Here are some points:
[ 29  31 -28  12  29   0  45  48 -21 105   3  67]
[ 17   2   9  -8   1  -7  -9   5  -3 -13  -6 -12]
[ 127   52   56 -102   55  -65  -22  127  -54  127  -23   45]
[-17  11 -39  27  19   8  55  36 -19 107   9  74]
[-87  -7 -33  49 -10  22  33 -30  15   6  16  17]
[ 14  18 -29   9  22  -4  41  41 -21  96   7  62]
[114  37  14 -31  38 -22   6  73 -33 108 -11  46]
[ 22   1  11 -21   1  -9 -18   0  -3 -18  -6 -17]
[10  2  0 -8  2 -6 -3  3 -2 -5  1 -4]
[ 31  -4  10 -21   1 -12 -11  11  -6   0  -5  -5]
[ 27  13 -10  -3  14  -4  18  29 -14  56   1  33]
[ 88  46 -19   2  49  -9  50  86 -34 127   1 104]
[ 59  15  10 -18  12 -14   3  35 -12  48  -4  20]
[109  31  12 -37  37 -24  14  75 -33 102 -11  51]
[ -86  -36   -5   14  -33   10  -31  -68   21 -121    4  -71]
[-66   0 -30  48  -5  27  44 -16  11  31  16  39]
[-57   1 -25  45  -5  22  26 -24   9  16  11  21]
[ 11  16 -19  22  16   6  40  37 -12  87   6  65]
[-45  16 -55  57  21  21  74  22  -8 115  11  88]
[ 62   4  13 -25  14 -17  -8  37 -22  30 -13   5]
[-127  -42  -64  106  -45   74   33 -127   64 -124   29  -27]
[ 24   3  -1  -8  11  -9  12  27 -13  41  -5  24]
[127  19  55 -73  19 -38 -41  51 -22  24 -19 -11]
[ -8 -10  10  -9 -11  -1 -19 -17   5 -37  -5 -25]
[-96 -32 -10  31 -26  31  -9 -65  25 -91   7 -44]
[ 47  18   3 -10  17  -5  16  29  -9  59   4  34]
[ 127   12   70 -112   21  -63  -66   74  -39    4  -27  -40]
[-18  -9  -1   5  -9   4   1 -14   5 -21  -1  -5]
[-54  -9  -3  24 -14  14  -2 -40  18 -42   6 -14]
[-66   2 -29  41  -4  27  36 -19  12  15  13  28]
[ -63  -34   22   -3  -44    2  -50  -71   26 -127   -5  -95]
[ 127    5   71 -101    7  -53  -82   35  -24  -50  -30  -72]
[-15 -10   9  -8 -14  -2 -20 -28   8 -53  -3 -38]
[-127  -24  -31   75  -33   42   21  -87   51  -75   18  -19]
[-90  -4 -40  60  -4  26  47 -20   9  23  14  36]
[-51   4 -33  40   4  21  42   0   3  48  13  42]
[ 13   5  -8 -11  13  -3   9  16 -12  32   0  17]
[ 77  25  -1 -15  33 -16  22  67 -28 111  -6  61]
[127  32  73 -91  27 -56 -49  76 -31  47 -28  -9]
[ 95  29  14 -29  26 -22   7  62 -23  83  -7  38]
[ 62  16  11 -19  17 -19   4  37 -14  58  -6  24]
[-46 -17   9  12 -20  14 -22 -46  25 -80  -1 -43]
[ -74  -40   29  -10  -51   10  -63  -97   42 -127   -4 -114]
[ 50  -3  16 -31  -1 -24 -14  30 -17   4  -9 -10]
[-79 -25  -6  25 -23  19 -10 -55  22 -83   7 -42]
[ 15   2   6 -14   5 -14   1  15  -9  15   0   5]
[-69 -10 -11  31 -16  21   2 -42  18 -47   4 -15]
[ 75  20  15 -19  25 -10   6  54 -20  69  -7  31]
[-10  -1  -5  18  -2   9  10  -1   8  21   7  20]
[-89  -4 -31  49 -10  31  25 -38  17 -11  12  13]
[-39   9 -39  45  16  20  46  19  -5  77  11  65]
[ 80  28   3 -26  30 -14  12  61 -30  81  -6  34]
[-48  -9 -21  24  -6  11  18 -14   7   1   7  13]
[ 72   1  45 -48  -5 -26 -42  11  -3 -32 -15 -37]
[127  28  48 -75  19 -45 -27  69 -29  55 -15  -2]
[ 127   34   54 -106   41  -60  -42  105  -49   81  -26    8]
[ 127    1   85 -120    0  -72  -98   34  -21  -73  -27  -93]
[  1  19 -19  36  12  12  44  24   0  89   6  67]
[-61 -15 -20  26  -7  18  12 -25  12 -24   3  -6]
[127  25  47 -88  26 -56 -40  79 -38  52 -23  -5]
[ 68  23  -3  -9  31  -7  22  53 -23  90  -2  49]
[ 39  14   0 -11  19  -9  15  37 -15  59  -3  30]
[ 60  12  12 -16  18 -15   0  32 -12  41  -6  17]
[ 52 -13  46 -55 -17 -28 -65 -15   6 -97 -19 -80]
[ 99  35  -4 -24  49 -18  33  93 -45 127  -9  74]
[ 42  20   3 -11  17  -7   7  32 -10  60   2  31]
[121  19  35 -54  19 -33 -26  51 -23  32 -14  -3]
[-106  -12  -38   61  -16   34   37  -39   18   -5   18   27]
[  1  12 -14  15  17   5  24  20  -7  50   1  32]
Here are 40 more points, each followed by its number:
[12 17 -6  8 13  7 26 23 -7 59  2 41] 0
[-127  -55   25   20  -69   20  -69 -127   59 -127    4 -127] 1
[ 46  -1  11 -28  12 -17 -10  21 -15   5  -9 -11] 2
[18 20 -8  3 13 -5 23 20 -1 54  3 36] 3
[-127  -31  -31   65  -32   45   23  -79   39  -79   15  -16] 4
[  28  -28   51  -62  -29  -24  -83  -47    9 -127  -18 -121] 5
[-127  -42   -8   49  -48   36  -23 -106   47 -127    6  -76] 6
[ 67  11  16 -34  18 -22 -13  38 -22  24 -10   3] 7
[-63 -12 -15  28 -14  20  11 -34  10 -28   8  -6] 8
[-38   2 -11  26   0   7  18 -11   5  19   2  19] 9
[ 92  34  -3 -16  28 -17  31  69 -25 126   0  69] 10
[-27   9 -29  25   5  13  34   6   0  45   9  36] 11
[ 11  -4  -4 -17   0  -9  -3  11  -9  -2  -5  -8] 12
[ 46   6  10 -18   8 -19 -11  20 -11  19  -6   1] 13
[ 75   7  32 -43   4 -24 -31  19 -10  -5 -14 -23] 14
[127  63 -17 -14  65 -16  69 127 -51 127   2 127] 15
[ 48  21  -2  -8  21  -9  18  42 -21  65   5  32] 16
[-51 -15   0  25 -18  16   0 -36  19 -41   4 -14] 17
[ 33   3  19 -15  -1 -10 -15   5  -1  -9  -7 -14] 18
[-127  -55  -83  127  -71   89   45 -127   82 -127   41  -32] 19
[ 127   24   60 -103   20  -62  -55   74  -30   40  -21  -15] 20
[ 64  11  22 -30  12 -16  -7  33 -18  25  -4   4] 21
[-52   7 -29  45  10  26  36  -6   6  39  11  42] 22
[-51 -21  -1  12 -24   9 -15 -41  24 -70   5 -35] 23
[-127  -18  -37   64  -21   40   30  -58   22  -40   17    5] 24
[  1 -11  17 -18  -8  -6 -32 -16   2 -66  -9 -48] 25
[ -68  -36   19   -1  -46   14  -54  -81   34 -127   -1 -103] 26
[ 95  34  -6 -17  46 -17  38  89 -43 127  -9  81] 27
[-119  -14  -53   62  -13   34   43  -40   15   -2   16   28] 28
[-21 -16   7  11 -13  15 -13 -26  15 -48   1 -21] 29
[-91 -15 -22  45 -20  30  15 -49  23 -39  14  -7] 30
[-4  4 -9 10  8  8  8  8 -6 16  3 13] 31
[ 68  12  32 -37  11 -22 -28  21  -5  14  -4  -7] 32
[ 89  15  31 -48  11 -30 -24  39 -21  25  -9  -7] 33
[127  40  29 -61  40 -43  -3  93 -39 113 -16  40] 34
[ 17  14 -11   2  18   0  19  32 -14  57  -1  33] 35
[-19  -9  -8   7   1   9   3  -5  -1 -14  -4  -4] 36
[-22 -16   0   0 -12   1 -13 -16   3 -49  -3 -27] 37
[ -9   4 -13  15   4  -3  20   5  -2  36   3  26] 38
[ 25   2  14 -18   2  -9 -22  -5   1 -28  -7 -26] 39
Which three of these numbered points are nearest to each point below, looking only along the 2 directions in which the first points spread most? Their numbers follow each, nearest first.
[24  4  9 -8  6  1 -4 10 -4 12 -7  1] > 12 13 18
[  1  13 -26  15  23   7  35  28  -9  74   8  56] > 0 3 35
[-40 -12   3   5 -18   8 -11 -34  14 -46   2 -22] > 29 37 17
[-5  2 -6  2  6 -2 14 10 -6 27  4 11] > 31 38 3
[-79   0 -43  56   0  29  50 -14   7  33  13  40] > 22 28 11
[ -61  -39   27   -7  -46    1  -61  -79   40 -127   -4 -101] > 26 1 6
[ 127   30   77 -112   34  -65  -58   86  -40   53  -26  -18] > 20 33 34
[127  63 -13 -23  74 -23  59 127 -59 127  -3 127] > 15 27 10
[-123  -17  -44   66  -11   35   41  -34   13    0   16   29] > 28 24 30
[ 74  26  -4 -12  33 -12  27  65 -28 110  -3  61] > 10 27 16
[-127  -58   28   12  -73   25  -76 -127   64 -127    1 -127] > 1 26 6
[ -67  -41   26  -15  -42   -2  -65  -80   31 -127   -7 -114] > 26 1 5
[-127  -20  -61   77   -9   43   54  -43   15    3   19   37] > 28 24 30
[-54 -10 -13  27 -12  14   9 -26  12 -24  11  -4] > 8 17 36
[  39  -22   64  -59  -31  -24  -86  -39   23 -127  -16 -110] > 5 25 26
[ -49  -25   21   -8  -30    5  -43  -65   24 -126    0  -79] > 26 23 25
[ 24  -6  25 -18 -14  -9 -25 -10   2 -36  -3 -33] > 39 25 18
[ 30   1  18 -27  -1 -11 -28  -1   0 -32  -6 -26] > 39 18 12
[ 36   3   8 -14   5 -10  -8  19  -8   9  -5   0] > 13 2 12
[-57 -20   0  14 -20  15 -14 -46  25 -78   1 -45] > 23 17 29
[-61 -13 -20  26 -15  13  11 -25   7 -25   8  -7] > 8 17 30
[-122  -18  -35   64  -21   36   27  -53   25  -41   16   -2] > 24 30 4
[ -8   9 -17  14   6   3  24   7  -3  36   4  21] > 38 31 11
[ 18  11 -13   2  17   1  29  34 -19  65   1  44] > 35 0 3
[127  57  -9 -17  58 -19  60 115 -45 127   0 127] > 15 27 10
[ 58  11  17 -24   7 -13  -3  26  -9  35  -5  12] > 21 13 7
[ 76  17  14 -32  17 -22   1  46 -18  53  -7  20] > 7 21 16
[ -69  -15    6   18  -31   20  -23  -64   34 -100    4  -50] > 23 26 17
[ 79  13  16 -30  23 -22  -4  52 -26  48 -10  15] > 7 21 33
[-28   9 -28  33  11  12  38   8   1  57  14  45] > 11 22 38
[-127  -44  -13   40  -44   37  -19  -99   44 -127   10  -67] > 6 1 4
[-127  -68  -78  127  -63   84   43 -127   61 -127   35  -34] > 19 4 6
[-107  -54   39    4  -63   16  -82 -125   58 -127    1 -127] > 1 26 6
[-118  -18  -31   64  -25   33   25  -51   31  -31   16    4] > 24 30 28
[-68 -19  -2  18 -26  18 -17 -50  24 -86   7 -40] > 23 17 29
[ 95  10  32 -54  15 -32 -25  41 -21  30 -11  -4] > 33 7 32
[ 66  18  15 -25  12 -18  -5  32 -14  29  -2  10] > 21 7 13
[18  9  2  0  8 -7 11 17 -5 41  0 17] > 3 35 31
[-113  -54   21    6  -58   16  -64 -109   46 -127   -4 -124] > 1 26 6
[-51 -18  -3  17 -15  12  -4 -37  15 -49   5 -22] > 17 23 29
[ 74  29  -1 -14  35 -15  21  62 -25 105  -7  57] > 10 27 16
[-22   7 -26  18  10   8  27   0  -5  41   9  33] > 11 38 9
[ 86   3  30 -50   4 -28 -35  26 -18 -18 -13 -31] > 14 32 33
[112  39  -3 -25  44 -21  29  91 -42 127  -8  78] > 27 10 15
[-100  -10  -40   61   -9   31   42  -33   21    2   16   25] > 28 24 30
[ 54  21 -16  -2  32  -7  37  63 -30 114  -1  72] > 10 27 16
[-127  -45  -15   49  -53   39  -17 -109   51 -127   13  -74] > 6 1 4
[102   7  30 -48  21 -29 -25  45 -24  21 -17  -6] > 33 7 32
[ 92  12  35 -46   8 -27 -31  28 -11   8 -10 -14] > 33 14 32
[-127  -57  -23   63  -63   54  -21 -127   63 -127   16  -99] > 6 1 19
[-43   2 -25  23  11  16  24  -3   1  17   3  19] > 9 11 22
[-97 -11 -45  55  -4  31  41 -25  10   2  14  27] > 28 22 30
[-17  -1 -19   8   3   3  22   6  -7  24   4  22] > 38 31 9
[  15  -44   76  -73  -50  -26 -121  -74   27 -127  -26 -127] > 5 26 25
[127  41  40 -65  40 -42  -8  99 -41 123 -18  46] > 34 27 10
[-65  -3 -20  37  -6  19  20 -28  17  -2   8  12] > 8 9 30
[-39   3 -16  26   2  11  17 -10   9   7   6  14] > 9 36 31
[-127  -72  -48  114  -82   79   -9 -127   91 -127   27  -98] > 19 6 4
[-54  -1 -29  38   1  24  32 -11   3  11   6  22] > 9 22 11
[-127  -44   -2   36  -46   34  -31 -107   45 -127    7  -79] > 6 1 26
[-72 -19 -11  21 -18  19  -8 -52  25 -73   7 -31] > 23 17 30
[ 107  -12   75  -96  -19  -43  -97   -9    2 -127  -25 -115] > 5 25 14
[-66 -16  -4  19 -22  14  -9 -49  21 -59   4 -32] > 23 17 29
[-122  -49    7   19  -53   19  -45 -101   39 -127    0 -101] > 1 6 26
[ 4  0 -2  0 -1 -4  6 10  0 19  0 12] > 31 12 38
[-121  -35   -2   30  -43   28  -34 -100   46 -127    9  -82] > 6 1 26
[ 40   5  13 -18   7 -13  -9  19  -1  24   1   7] > 13 2 21
[15 12 -4  0 12  3 11 12 -4 23 -4  9] > 31 38 12
